In the data rows, 128 means zero.
Every row has one hidden group. There are 3 groups. Groups can overlap: rows of different groups may look alike. The first row asked about is in group 0, and each new group gets the next number.
Each row in order, then its group:
[ 92  89  92  91  99  98  94  87  87 110  87 117  92  91  92  94  96  87
  87  98  87 118  87  87 103  96  99  94] -> 0
[ 94  87  96  87  92  96  92  92  96  94  92  96  94  99 108  89  99  94
  91  91  96 105  94 105 108 101  98  92] -> 0
[124 139 146 120 117 117 115 122 120 115 138 124 129 124 146 110 117 115
 125 112 131 122 112 144 144 144 125 127] -> 0
[148  94  99 106  91 108  98  91  91 132  89 150 106 106 125 112 127  99
 106  92 103 143  89  89 139 146 115 110] -> 0
[108 158 162 110 134 169  99 157 148 118 151 113 160 131 105 164  94 134
 127 138 158  98 124 155 105 167 141 155] -> 1
[153 146 158 108 122 148 117 132 132 139 150 139 141 164 155 139 139 132
 117 115 141 153 115 146 150 150 134 151] -> 0
[155 150 160 129 127 125 157 144 138 124 165 120 144 160 157 118 132 144
 108 158 148 139 148 153 151 115 124 138] -> 0
[143 117 127  98 101 103  96 113 106 112 117 122 101 101 113 105 124 101
  99 108 106 151  98 117 118 148 106 108] -> 1
[146 106 115 153 136 136 110 117 113 167 105 158 118 144 148 125 155 131
 150 134 105 160 120 106 153 141 155 124] -> 2
[125 115 118 167 164 144 134 143 125 162 120 167 150 153 164 106 143 139
 151 141 134 132 125 118 162 151 169 165] -> 0
[112 162 157 127 125 158 144 160 162  92 155  94 153  98 112 169 103 141
 153 136 162 101 144 165 113 124 120 132] -> 1
[127 118 120 143 143 141 158 108 136 136 125 132 132 115 134 122 153 158
 158 124 112 155 131  94 132 138 131 105] -> 2
[110 138 143 122 146 153 169 127 124 150 134 134 120 151 117 150 144 162
 138 139 113 138 129 127 129 120 143 112] -> 1
[118 157 164 136 120 146 112 158 150  98 158  92 151 125 131 162 110 138
 134 117 153 108 143 158 117 106 103 146] -> 1
[ 91 112  91  92 113  92  89 103 110  91  99  91  91  92 103  91  91  92
  94  94  98  91 118 103  94  91  91  89] -> 0
[120 153 153 132 118 143 143 150 134 101 162 101 148 143 138 134 112 127
 112 148 146 110 150 157 124 113  96 148] -> 1
[139 120 113 144 141 138 164 115 129 157 110 138 110 158 144 115 157 146
 131 160 120 158 132 101 146 157 146 120] -> 2
[160 165 148 112 153 165 153 165 151 141 153 108 165 112  91 153 101 124
 144 143 167 113 139 162  98 169 160 143] -> 1
[144 151 144 124 132 157 167 138 141 134 144 129 164 118  94 165 113 151
 162 118 157 112 136 150  96 160 148 139] -> 1
[ 98 143 122 162 167 127 146 151 153 143 131 160 138 127 143 120 120 129
 105 125 138 106 165 138 138 103 165 164] -> 2
[129  96 101 115  87  89 108  99  98 125  96 144 105 110 132 117 125 103
 118 101 101 141  99 110 143 143 112 122] -> 0
[158 169 155 138 151 162 162 169 160 105 160  98 167 105  99 167 108 143
 165 146 164 103 167 169  91 112 150 129] -> 1
[162 110 117 151 138 139 122 120 112 169 106 151 108 167 162 155 160 113
 129 122 110 164 117 115 165 158 153 131] -> 0
[132 127 139 160 144 129 125 134 127 120 127 148 124 157 167 158 141 117
 160 150 127 125 134 134 164 134 151 144] -> 0
[ 89 105  87  89  98  87  87  89 103  87 112  89  87  87  87  87  87  89
  89  89  89  87 103  92  89  89  89  91] -> 0
[105  98  94  99 115  94 101 101 101 129 101 112  98  94 120 113 115  96
 103  99  92 129  91  99 122 125 101  98] -> 0
[136 113 124 165 160 132 127 131 131 165 115 169 139 155 169 136 136 125
 136 164 124 134 113 113 169 165 167 160] -> 0
[164 129 132 148 106 101 160 125 117 127 132 153 134 129 158 138 164 112
 167 155 132 169 157 143 158 110  94 117] -> 0
[167 101 112 118 108 118 132 110  94 138 108 143 113 148 151 132 167 118
 141 132 115 167 106  96 157 132 127 115] -> 0
[113  92 105 103 112 115 103  96  92 144  94 136  99 139 124  96 122 105
 101 103  99 127 101 108 125 131 108 101] -> 0
[103 141 129 157 155 150 148 146 167 146 141 141 143  96 122 144 162 167
 155 169 144 124 169 141 110 105 138 136] -> 2
[165 125 110 141  96 105 138 118 122 103 124 118 117 122 150 131 158 110
 146 165 129 162 138 139 148 108  92 103] -> 0
[138 124 103 164 158 131 131 136 118 158 113 164 136 162 165 101 146 120
 148 131 122 144 127 120 167 164 164 158] -> 0
[122 160 150 134 124 151 141 162 157 113 157 103 155 113 118 160 105 148
 143 153 155  99 162 164 115  98 118 125] -> 1
[131 131 134 146 148 110 155 124 144 153 146 105 122 117 136 141 151 164
 164 144 125 148 164 132 134  92 117  99] -> 2
[ 99 144 141 158 169 124 118 155 158 160 143 165 131 103 139 108 129 157
 120 162 143 117 158 129 131  99 162 157] -> 2
[117 136 106 169 165 120 113 153 139 148 129 162 127 136 160 127 148 150
 122 129 136 136 141 124 160 127 158 162] -> 0
[134 148 151 139 131 155 165 129 143 151 148 106 158 120 101 151 131 160
 169 113 151 120 153 148 106 153 136 153] -> 2
[106 155 165 105 129 167 139 148 155 108 164 110 157 138  96 148  98 153
 110 105 160  92 122 151 101 162 132 150] -> 1
[ 96 132 138 155 162 113 124 141 146 164 136 157 146 146 115 124 150 165
 157 167 139 115 151 131 120 118 157 141] -> 2
[151 164 169 131 150 164 136 164 164  96 169  99 169 150  98 157 106 155
 132 120 169  96 155 160  92 136 144 169] -> 1
[ 87 108  89  94  89  91  91  98  89  89 118  87  89  89  89  92  89  91
  92  87  94  89 110  98  87  87  87  87] -> 0
[169  99 136 113 105 122 150 106  99 155  91 155 115 141 153 129 169 122
 124 127 117 165  96 112 155 155 122 118] -> 0
[157 103 108 125  94 112 105 105 108 117 103 146 112 132 141 103 138 108
 115 110 108 150 105 122 141 139 110 113] -> 0
[115  91  98  96 103  99 106  94 105 122  98 131  96 134 129  98 118  98
  96  96  91 146  92  91 127 117 105  96] -> 0
[101 134 131 150 157 134 151 139 169 131 139 127 125 108 110 143 165 169
 139 157 150 131 160 136 112  94 139 134] -> 2
[150 122 125 101 110 106 120 112 115 106 122 125 103 165 127  99 134 106
  98 106 118 157 108 125 136 122 113 106] -> 0
[141 167 167 117 139 160 129 167 165  99 167 115 162 169 106 146  92 136
 113 151 165  94 146 167  99 129 129 167] -> 1
